(in the rows, 128 means zero)
Each path below is one point turned by a fixed rotation once a step. After each direction that follows a path, write how fast that rotation turns it, in degrees a step (0 if it stays still).
Each turn is a multiple of 5 degrees from 10 to 175, or 0.
Each row of a path follows its step; steps can be skipped.
path 1
step 0: [129 136 125 130 133 133 112 116 130 135 135 119 137 125 109 137 124 124
 133 119 119 144 131 111 118 121 136 124 122 124 117 134 120 138 138 128
 135 137 118 130 126 121 137 126 124 126 125 132 137 131 136 123 131 149
 141 122]
step 1: [110 138 150 140 121 140 133 124 140 116 133 124 140 126 115 125 136 129
 117 130 113 135 117 121 133 141 128 139 133 131 129 128 134 131 132 130
 130 129 132 130 118 127 132 132 124 130 130 137 125 138 119 126 122 121
 114 117]
step 2: [125 140 125 125 132 129 127 116 121 123 122 126 136 124 122 134 122 121
 133 128 116 130 132 140 114 129 134 128 112 126 120 139 107 140 144 125
 137 124 119 142 124 119 132 134 118 121 117 132 125 123 120 128 127 114
 140 122]
step 3: [124 144 139 131 127 138 132 114 138 136 128 133 137 124 131 136 124 120
 130 129 109 135 122 126 116 131 120 122 139 131 125 125 138 127 126 147
 133 128 130 119 133 131 136 126 121 123 121 138 128 146 121 121 123 148
 134 119]
step 4: [113 152 129 141 133 133 133 121 122 111 143 126 129 133 127 122 126 135
 131 129 126 131 130 118 124 124 133 142 116 119 124 127 125 140 143 125
 132 137 135 127 124 122 129 125 127 132 126 129 123 132 118 109 136 115
 140 127]
step 5: [126 134 129 131 125 134 123 124 131 139 122 121 137 119 119 135 141 116
 130 147 115 125 125 128 112 139 112 135 127 120 118 126 112 135 133 149
 138 120 121 130 136 119 123 137 129 129 127 132 121 131 129 117 126 127
 122 130]
step 6: [119 136 132 135 130 128 131 123 128 111 144 129 138 113 135 124 124 121
 123 130 122 136 120 128 121 126 136 121 139 120 114 141 136 136 132 126
 133 136 130 117 140 129 141 136 121 113 130 129 118 122 119 125 144 132
 140 123]
step 7: [133 135 124 133 134 148 120 116 128 132 130 126 132 138 118 128 134 120
 128 115 125 136 106 121 124 137 132 144 123 125 119 128 118 134 129 132
 140 128 130 124 130 111 125 128 147 134 125 138 129 131 125 112 130 132
 134 123]
step 8: [111 138 153 126 130 139 117 119 134 124 134 116 140 102 124 127 131 126
 128 133 127 132 129 129 126 144 128 135 128 124 116 129 129 138 132 128
 129 124 130 137 129 134 116 123 113 121 132 129 126 129 131 130 141 127
 129 129]
step 9: [134 136 125 145 119 137 133 125 120 135 134 127 135 119 115 136 128 123
 123 116 125 132 125 124 112 124 138 119 135 128 126 138 119 134 135 128
 144 129 123 126 135 119 129 136 124 130 135 145 133 128 111 128 126 118
 133 106]
step 10: [118 138 152 121 129 137 126 112 131 129 130 118 129 124 130 127 121 128
 141 130 112 132 103 135 135 131 128 131 135 139 122 127 121 131 124 132
 130 140 128 135 121 123 135 139 123 133 127 130 126 140 128 115 129 129
 143 130]
Directions:
[128 127 129 127 125 130 128 131 127 127 127 127 128 127 128 131 127 121
 127 127 131 127 130 129 122 128 125 128 130 126 127 128 127 128 130 129
 125 127 126 125 129 131 128 129 125 130 127 125 129 125 125 134 127 129
 133 128] : 115
path 2
step 0: [117 143 132 123 121 112 138 134 113 130 129 130 128 120 140 121 116 114
 140 115 115 132 117 115 128 119 124 147 134 131 134 135 117 128 129 127
 125 126 136 127 110 122 123 121 121 132 136 124 121 123 125 134 139 127
 132 136]
step 1: [117 145 125 142 134 149 138 131 124 130 153 120 125 129 121 141 129 135
 138 120 135 140 118 130 133 120 107 143 138 130 121 120 130 124 132 128
 132 130 129 123 126 113 125 118 127 130 128 125 119 130 129 127 130 131
 124 130]
step 2: [132 137 136 132 139 125 133 129 126 136 144 115 127 133 138 112 144 124
 117 122 124 138 133 125 144 138 117 118 125 123 141 121 125 117 140 128
 127 135 130 118 125 117 132 120 140 136 126 109 131 116 118 121 126 130
 137 133]
step 3: [141 124 114 124 126 135 122 128 123 131 130 130 121 125 142 128 135 144
 129 130 118 126 140 137 145 123 126 148 128 122 152 130 122 127 134 122
 132 124 130 117 125 119 128 129 124 130 133 118 118 127 130 148 128 118
 138 141]
step 4: [125 128 118 147 126 140 118 124 129 143 130 136 130 121 145 120 139 136
 130 124 125 120 118 123 124 126 128 128 121 118 126 120 138 128 120 120
 129 121 127 134 141 125 137 118 113 145 130 110 109 131 131 120 123 121
 125 133]
step 5: [137 140 143 121 137 125 121 133 142 136 126 148 119 141 140 120 125 129
 135 122 132 140 131 125 137 135 129 127 115 121 112 134 138 119 116 113
 127 126 137 128 126 118 135 130 127 136 136 132 119 116 123 129 132 118
 136 141]
step 6: [123 140 120 125 140 124 143 145 126 131 122 136 122 127 138 126 132 120
 146 119 120 124 126 137 123 121 133 135 119 138 134 121 131 137 113 129
 142 136 143 117 134 127 144 123 126 117 134 132 115 123 119 142 128 137
 126 136]
step 7: [106 150 132 135 118 150 132 128 131 131 124 129 130 117 139 127 133 122
 120 117 115 139 130 127 142 122 122 135 116 135 116 117 127 127 119 129
 131 131 130 125 132 121 126 140 129 127 123 133 118 120 125 129 114 128
 126 110]
step 8: [116 135 129 118 128 129 135 129 122 135 134 131 123 137 126 116 149 122
 143 113 113 131 123 128 148 145 126 118 135 120 128 138 125 134 134 125
 119 140 123 119 126 123 114 137 128 132 145 130 123 124 120 132 125 121
 121 125]
step 9: [141 124 117 131 136 148 136 126 131 131 126 117 140 137 127 130 140 126
 137 127 109 132 137 123 135 114 123 139 116 126 132 139 130 125 129 128
 124 129 130 125 125 123 121 114 136 128 143 124 117 145 112 139 131 131
 112 125]
step 10: [118 132 135 130 120 136 125 121 140 141 119 128 131 133 136 112 132 124
 125 134 122 142 124 119 128 124 135 135 132 112 134 126 120 136 135 132
 113 125 122 132 126 121 134 112 142 136 126 125 100 134 126 125 121 139
 137 134]
Directions:
[124 129 128 124 123 129 127 128 127 126 125 128 129 124 129 132 126 127
 127 125 127 124 126 127 129 127 129 129 128 127 130 129 129 128 128 127
 129 132 126 127 133 126 124 127 125 133 127 127 129 129 128 126 130 122
 131 127] : 95
path 3
step 0: [143 125 125 121 106 122 129 125 122 138 134 134 137 129 132 130 129 125
 121 130 122 121 128 131 115 124 132 130 133 139 137 121 143 134 136 133
 117 119 119 111 134 118 125 125 114 139 127 138 117 124 111 123 131 118
 136 118]
step 1: [129 130 127 130 110 128 121 124 134 123 142 143 125 129 117 123 129 129
 119 122 138 132 126 115 134 138 134 131 142 123 126 121 118 138 133 132
 118 129 117 129 123 126 120 114 121 114 117 149 120 137 121 135 130 107
 131 127]
step 2: [132 130 139 139 128 120 129 110 138 131 127 129 122 136 119 139 129 122
 115 134 133 116 129 133 111 138 133 137 138 122 144 139 128 131 138 123
 137 116 128 123 116 130 123 114 122 122 125 133 127 125 135 129 127 116
 113 113]
step 3: [119 123 128 134 118 122 135 123 133 123 133 130 146 123 120 131 135 128
 112 122 130 125 130 134 111 140 136 117 124 105 140 123 136 135 112 129
 135 125 124 128 120 115 132 121 122 127 128 127 116 141 128 136 130 140
 136 114]
step 4: [139 117 131 137 113 125 117 125 130 138 120 125 134 123 121 131 128 138
 105 116 124 130 111 132 122 139 136 140 121 124 122 132 139 138 122 112
 122 127 119 114 138 132 123 138 117 115 125 128 125 135 127 118 125 128
 130 125]
step 5: [130 118 139 124 121 130 133 113 123 119 140 117 130 126 127 130 129 137
 108 128 132 110 112 122 119 129 113 124 124 130 126 116 134 152 128 135
 121 122 124 128 120 130 127 122 126 133 116 138 133 137 122 116 128 118
 122 135]
step 6: [137 127 133 136 111 132 132 118 125 116 135 132 135 122 127 126 115 113
 119 120 130 115 144 134 125 137 115 128 124 124 139 135 126 129 134 130
 109 110 112 118 130 123 126 133 116 134 124 135 128 120 126 125 129 114
 136 119]
step 7: [132 135 143 121 126 122 125 128 145 119 144 137 136 122 117 119 121 131
 120 131 130 128 129 121 121 144 128 118 147 126 122 123 126 129 132 117
 124 128 124 122 125 128 127 116 106 125 140 138 117 138 135 119 118 119
 131 119]
step 8: [141 122 144 141 126 129 129 120 140 131 128 134 115 134 118 125 134 132
 117 126 129 120 131 119 107 137 130 121 123 119 137 139 135 138 129 127
 131 124 150 123 131 125 119 126 122 110 126 146 131 123 133 129 124 128
 139 122]
step 9: [136 138 131 127 121 123 136 111 132 129 126 107 140 133 110 130 144 128
 123 116 115 128 140 127 112 139 133 122 123 119 125 130 134 143 116 128
 127 124 127 123 126 125 121 126 117 140 114 129 118 141 131 129 135 128
 129 133]
step 10: [139 123 122 138 124 116 108 128 118 124 133 138 130 137 137 132 133 128
 117 122 128 129 119 129 125 135 132 116 126 119 135 134 136 142 130 128
 116 123 119 102 139 136 130 126 117 136 115 132 122 142 132 113 127 128
 133 131]
Directions:
[132 128 128 125 131 128 135 129 129 130 132 131 127 127 128 127 126 127
 132 129 127 124 128 127 129 129 127 129 126 130 128 127 128 124 131 128
 128 128 126 128 125 127 123 128 124 126 129 132 126 127 127 129 127 126
 132 131] : 55
[128 127 130 131 133 128 129 127 129 128 128 124 128 129 127 131 127 123
 129 128 125 127 131 130 128 129 126 130 126 127 126 128 131 134 132 130
 129 126 126 130 125 127 129 126 129 130 127 129 132 127 129 133 129 128
 127 129] : 110
[129 130 133 128 128 129 128 127 128 128 128 126 130 128 129 125 124 129
 127 127 124 129 128 126 129 130 124 127 127 131 127 125 125 128 125 131
 128 128 130 126 131 124 131 130 127 128 134 130 133 125 128 126 128 125
 128 126] : 45
path 4
step 0: [136 134 119 131 123 126 129 110 140 148 121 134 123 145 126 128 123 128
 126 131 140 139 128 131 126 124 134 120 132 125 134 130 124 121 138 119
 127 125 143 111 132 151 132 126 136 128 130 121 136 128 111 128 127 124
 126 138]
step 1: [140 140 132 132 112 118 139 127 130 130 110 116 118 132 146 149 118 128
 128 127 124 132 123 125 124 146 132 126 128 126 131 129 123 126 125 140
 132 134 143 125 125 134 119 127 124 124 132 118 129 120 113 130 128 129
 117 126]
step 2: [143 129 122 111 118 144 137 122 131 135 117 121 123 117 138 133 130 137
 115 128 131 141 123 128 123 130 128 143 128 134 133 126 135 128 131 132
 132 147 121 122 133 140 141 127 130 126 138 119 123 139 125 130 147 127
 124 133]
step 3: [131 132 117 123 112 134 136 114 134 137 125 128 128 126 137 138 136 129
 130 127 131 130 120 124 136 129 137 127 125 124 134 136 145 123 141 137
 123 111 128 113 141 140 126 102 123 123 121 119 127 131 121 121 125 139
 131 129]
step 4: [131 139 122 125 126 121 132 123 144 122 112 118 131 119 141 136 128 128
 135 121 119 143 118 125 119 130 134 114 133 117 133 129 128 129 130 134
 131 123 149 110 144 130 131 137 129 127 132 128 131 129 142 119 138 124
 125 128]
step 5: [131 130 125 115 121 125 141 113 136 128 115 139 125 123 140 139 115 127
 123 123 137 132 117 134 120 126 124 133 131 141 125 141 143 135 126 125
 142 132 135 116 121 129 126 127 137 142 131 110 129 133 136 130 129 125
 140 127]
step 6: [137 135 136 130 122 120 137 125 131 138 130 130 119 138 139 143 120 118
 118 137 138 116 117 124 125 130 127 134 134 120 129 128 133 124 140 120
 125 126 126 107 146 143 140 121 121 126 123 117 131 126 130 121 135 113
 133 128]
step 7: [120 133 132 124 117 128 139 124 120 133 130 124 126 117 150 135 127 129
 133 142 110 135 119 132 123 134 131 128 139 127 139 121 116 124 137 138
 133 131 145 116 132 129 137 126 127 140 118 112 115 126 130 129 129 127
 120 124]
step 8: [128 127 133 121 132 138 134 116 136 150 129 132 129 115 132 137 120 128
 119 128 133 148 127 143 128 136 131 129 139 128 123 122 130 126 142 128
 136 134 142 126 136 145 128 126 130 138 135 123 134 136 132 126 134 140
 144 138]
step 9: [133 147 125 130 120 127 140 113 135 141 137 136 124 139 134 135 114 131
 121 131 135 131 128 125 134 135 143 121 133 132 134 139 121 122 130 132
 121 128 145 113 125 138 119 120 135 115 130 121 127 118 125 112 131 128
 129 126]
step 10: [141 131 131 135 123 124 131 118 128 127 105 119 116 132 134 127 128 125
 123 127 127 150 117 129 120 131 133 131 131 115 139 120 117 130 129 129
 132 141 141 113 122 139 131 133 133 123 125 108 128 128 118 131 136 127
 124 124]
Directions:
[132 126 127 129 130 127 128 130 130 126 126 129 132 127 124 130 127 125
 130 130 129 127 127 125 127 127 125 125 130 127 130 127 127 128 129 126
 129 125 128 123 123 126 126 127 131 127 130 126 125 126 126 132 130 125
 132 130] : 65
path 5
step 0: [136 138 122 105 127 140 130 117 132 118 134 133 116 128 136 140 137 123
 124 106 128 134 123 144 129 132 125 118 129 135 121 116 126 128 135 134
 121 128 125 137 125 135 130 121 123 125 126 126 123 133 132 123 130 123
 144 125]
step 1: [136 133 123 131 144 132 107 129 129 115 126 140 126 141 124 133 121 134
 132 136 126 137 127 137 130 126 129 125 127 129 121 118 125 127 128 124
 125 133 130 144 122 125 138 119 123 144 114 128 120 146 125 139 126 121
 126 123]
step 2: [127 143 116 116 131 130 131 120 129 133 135 130 139 139 129 134 126 126
 132 138 128 128 126 130 128 134 128 122 143 116 120 128 135 133 136 127
 136 120 119 123 144 114 125 119 124 136 121 117 119 135 149 133 128 131
 136 113]
step 3: [131 129 128 114 133 128 123 116 116 117 135 126 127 129 129 130 120 133
 140 128 135 129 133 124 140 136 121 130 115 132 126 110 125 122 142 138
 137 128 121 119 131 122 130 138 135 150 131 129 130 121 138 136 118 113
 125 125]
step 4: [128 134 132 116 132 135 127 123 130 128 127 123 120 136 121 150 129 142
 126 135 122 145 130 129 131 122 133 124 117 126 137 144 111 137 131 138
 141 120 138 131 128 118 126 129 126 144 136 131 123 124 133 123 132 134
 127 118]
step 5: [125 139 126 118 136 132 132 127 145 134 138 122 133 134 128 133 134 132
 133 129 120 119 138 132 142 129 125 126 129 116 127 132 121 124 132 144
 125 149 125 136 119 124 133 130 119 139 121 136 120 117 142 123 119 126
 128 144]
step 6: [141 135 123 125 136 144 138 122 127 120 138 145 120 122 136 128 122 133
 126 121 112 130 143 132 127 136 133 121 126 132 132 118 113 133 119 137
 125 131 133 129 126 118 118 135 120 129 114 132 138 134 138 124 124 132
 126 118]
step 7: [140 121 122 119 130 139 132 120 141 125 124 133 135 144 130 142 135 127
 126 128 119 140 123 137 139 141 123 122 133 129 139 128 124 125 121 114
 133 132 116 134 121 137 132 132 120 138 125 119 130 138 129 127 117 117
 141 125]
step 8: [132 139 121 127 133 138 113 113 132 120 129 129 138 122 138 139 124 114
 137 135 129 117 133 122 130 126 133 122 129 129 138 118 122 138 139 124
 138 130 130 145 124 117 130 124 131 129 111 116 114 133 127 127 125 122
 133 123]
step 9: [138 138 134 107 140 125 128 123 130 128 126 131 118 131 122 132 121 124
 132 121 144 128 118 144 130 127 120 114 132 122 122 132 123 137 135 131
 136 135 124 126 126 121 124 131 137 129 118 120 133 128 137 145 117 123
 133 113]
step 10: [117 138 124 121 132 125 111 115 134 125 128 131 125 135 137 137 146 127
 130 129 129 146 132 138 135 127 135 132 122 126 122 122 125 126 146 144
 130 128 129 126 124 128 124 127 133 145 127 128 137 141 134 129 136 114
 120 120]
Directions:
[127 130 131 124 125 127 134 129 124 129 125 129 125 126 130 124 125 127
 129 126 126 127 128 131 129 129 128 126 130 131 126 124 128 126 129 131
 129 127 128 127 128 124 132 132 129 127 127 125 132 127 129 128 128 127
 129 128] : 115
[129 128 128 129 127 128 125 124 127 127 127 131 125 128 127 126 124 123
 130 126 128 127 126 128 128 127 130 130 127 122 129 129 132 130 126 126
 127 130 127 125 128 126 131 129 126 132 129 122 127 126 126 128 131 126
 130 126] : 55
path 6
step 0: [122 119 124 124 125 115 133 139 122 125 126 128 120 114 134 118 139 129
 128 125 121 146 121 119 116 129 119 131 130 116 133 114 143 137 123 125
 133 126 134 123 117 118 118 122 144 106 124 120 125 129 132 127 117 118
 130 128]
step 1: [138 126 107 122 126 120 139 128 122 132 120 127 125 114 136 135 130 130
 144 135 134 119 126 132 128 124 124 115 132 122 122 131 137 126 124 119
 124 118 124 135 122 128 132 137 135 114 127 137 126 116 136 120 106 113
 122 115]
step 2: [137 135 130 140 123 131 135 137 125 135 122 141 125 126 129 140 131 131
 119 127 132 112 150 137 124 117 135 119 131 133 117 140 141 135 132 129
 130 141 136 128 126 139 136 126 138 124 121 129 134 118 114 122 119 119
 125 116]
step 3: [140 136 124 131 117 142 132 132 141 137 128 146 123 122 122 129 133 126
 127 113 119 118 115 131 133 114 146 124 134 135 134 128 129 131 135 132
 123 133 141 122 134 118 116 121 137 125 119 125 119 123 114 123 138 131
 137 120]
step 4: [123 125 126 129 128 139 137 137 136 131 127 118 120 116 120 130 141 122
 140 140 129 128 122 126 118 133 122 116 121 130 126 124 117 131 133 134
 128 122 145 121 125 120 115 122 133 115 130 112 128 115 128 125 152 136
 142 121]
step 5: [125 129 129 116 130 135 135 130 119 116 127 117 126 122 140 115 139 119
 134 135 140 123 120 130 126 125 123 119 142 114 123 121 135 135 153 127
 121 121 135 133 125 135 129 140 134 126 142 115 134 119 126 139 136 121
 123 127]
step 6: [135 122 127 129 120 122 131 137 111 126 117 121 141 123 140 119 124 137
 128 142 125 131 126 133 136 106 125 126 130 132 127 141 137 136 146 117
 123 117 132 112 140 139 142 132 137 122 121 128 127 133 119 132 131 127
 124 136]
step 7: [126 130 129 135 121 135 123 125 139 138 120 140 121 115 126 125 132 140
 131 138 133 133 123 116 123 108 121 137 135 143 122 131 137 113 140 133
 139 128 119 108 123 125 133 130 143 128 123 135 122 136 118 122 130 122
 121 131]
step 8: [131 122 130 134 130 142 125 129 137 131 116 139 123 111 120 134 124 141
 130 137 131 137 123 114 105 118 139 124 137 111 135 117 127 116 128 123
 139 123 140 125 127 119 134 132 123 127 121 125 140 129 134 126 123 131
 136 116]
step 9: [124 125 122 127 114 126 124 137 133 136 111 123 121 113 114 130 126 128
 127 122 132 124 127 125 124 127 130 119 128 131 126 129 127 129 135 115
 112 128 139 133 128 119 137 142 108 138 146 125 143 117 135 132 130 120
 127 113]
step 10: [123 131 119 121 118 137 121 131 120 133 121 118 140 116 116 127 129 134
 114 138 137 108 128 137 137 126 137 134 119 118 123 141 134 131 134 127
 125 138 139 126 129 134 124 126 121 146 131 116 130 128 120 118 143 122
 119 132]
Directions:
[127 128 126 128 130 125 128 127 131 131 125 134 126 127 125 128 126 126
 128 126 132 125 128 129 125 128 128 129 123 127 131 130 130 129 125 128
 130 124 131 130 127 129 131 129 127 129 129 129 127 130 123 130 127 130
 128 125] : 55
[130 130 127 127 125 132 131 131 130 130 128 128 129 128 127 133 131 128
 128 127 125 128 131 126 133 126 129 128 125 124 128 126 128 129 124 128
 131 129 125 125 128 126 130 131 126 131 132 129 129 128 127 127 126 128
 131 124] : 55
[128 126 129 128 127 127 131 124 131 126 128 130 127 130 131 131 130 125
 131 131 128 128 130 129 126 127 131 128 125 126 126 126 126 125 130 130
 126 127 133 128 127 130 130 132 125 125 130 127 130 128 132 127 124 128
 126 131] : 100
path 7
step 0: [126 117 131 117 125 122 134 119 126 138 107 122 123 131 116 130 145 126
 133 126 128 139 124 119 118 122 125 117 130 138 129 123 133 115 133 126
 132 133 123 132 145 122 136 116 124 141 131 126 136 130 126 132 116 129
 140 137]
step 1: [119 123 134 130 135 140 123 142 132 127 114 123 121 140 133 127 130 132
 124 124 123 127 124 134 140 150 149 126 126 119 126 131 122 125 137 134
 126 137 127 130 134 134 115 115 124 126 126 135 139 132 136 131 135 137
 132 143]
step 2: [133 131 134 130 123 127 126 129 117 116 132 137 125 139 125 147 126 116
 127 126 121 138 125 126 115 124 136 118 116 136 131 139 111 139 117 130
 124 132 121 131 134 137 129 121 123 143 130 133 141 133 132 134 131 132
 117 119]
step 3: [119 135 141 129 122 130 134 120 124 125 127 119 130 129 128 123 135 126
 132 131 127 122 142 134 127 118 146 122 124 127 136 144 119 129 141 113
 146 133 123 130 134 122 123 123 130 119 111 135 126 132 120 131 109 122
 127 133]
step 4: [110 131 116 131 134 127 121 139 134 121 129 120 123 130 132 145 130 136
 126 140 129 128 120 141 126 115 133 124 127 119 122 131 142 119 121 116
 133 127 126 126 148 139 138 113 128 131 137 135 126 129 122 135 128 127
 128 129]
step 5: [117 130 132 119 124 127 149 133 124 130 110 125 120 144 115 132 128 115
 127 131 125 125 131 131 120 127 137 135 126 141 121 118 129 131 111 134
 136 132 144 120 134 126 132 127 130 124 126 129 127 136 140 132 122 134
 129 139]
step 6: [131 127 140 135 131 129 131 132 137 125 118 137 123 131 119 128 126 132
 128 129 122 124 129 121 123 134 138 134 125 127 114 138 115 111 126 128
 124 137 119 151 147 132 117 118 127 125 130 122 123 134 118 125 124 133
 141 120]
step 7: [128 134 123 128 134 137 128 124 128 139 129 130 137 133 122 132 153 110
 132 137 119 134 109 134 133 119 138 119 117 130 141 131 117 137 134 129
 119 133 130 129 138 128 123 113 128 131 137 129 131 132 127 129 129 131
 133 137]
step 8: [124 123 140 120 145 125 130 127 124 120 117 118 125 134 131 132 135 129
 114 114 119 133 132 130 118 131 138 125 135 124 124 142 129 130 135 126
 127 118 126 121 140 126 122 127 122 129 133 128 144 128 127 145 108 124
 117 134]
step 9: [127 132 129 126 114 131 124 130 128 120 114 126 127 125 117 146 134 127
 123 131 118 129 126 123 132 135 141 115 128 123 120 124 122 125 122 113
 143 136 112 115 132 143 131 117 126 125 117 140 133 127 134 124 134 125
 130 126]
step 10: [112 124 125 132 119 133 128 135 119 123 127 126 123 138 130 125 123 113
 133 125 132 124 140 138 122 117 151 129 134 126 138 147 124 133 124 134
 133 132 133 129 141 130 138 119 128 119 131 119 131 141 132 133 139 133
 134 119]
Directions:
[128 131 129 125 129 126 126 128 127 125 132 128 130 126 128 132 128 129
 128 131 124 127 125 124 128 129 127 130 128 126 131 126 131 132 126 128
 129 134 126 126 129 125 129 124 125 130 130 127 126 128 128 127 131 132
 129 128] : 145
[127 128 127 129 123 127 130 126 129 130 130 129 132 124 129 123 129 127
 130 128 129 128 128 126 125 125 128 132 129 128 128 129 124 130 130 123
 128 128 127 135 130 127 130 125 127 126 128 129 131 130 129 128 131 128
 129 126] : 100
[125 128 126 125 129 128 128 132 129 126 127 126 127 125 128 132 128 127
 127 128 129 128 129 128 125 131 121 126 124 124 125 130 123 128 128 127
 127 126 126 131 128 129 130 129 130 133 130 125 128 129 125 126 129 126
 128 127] : 160
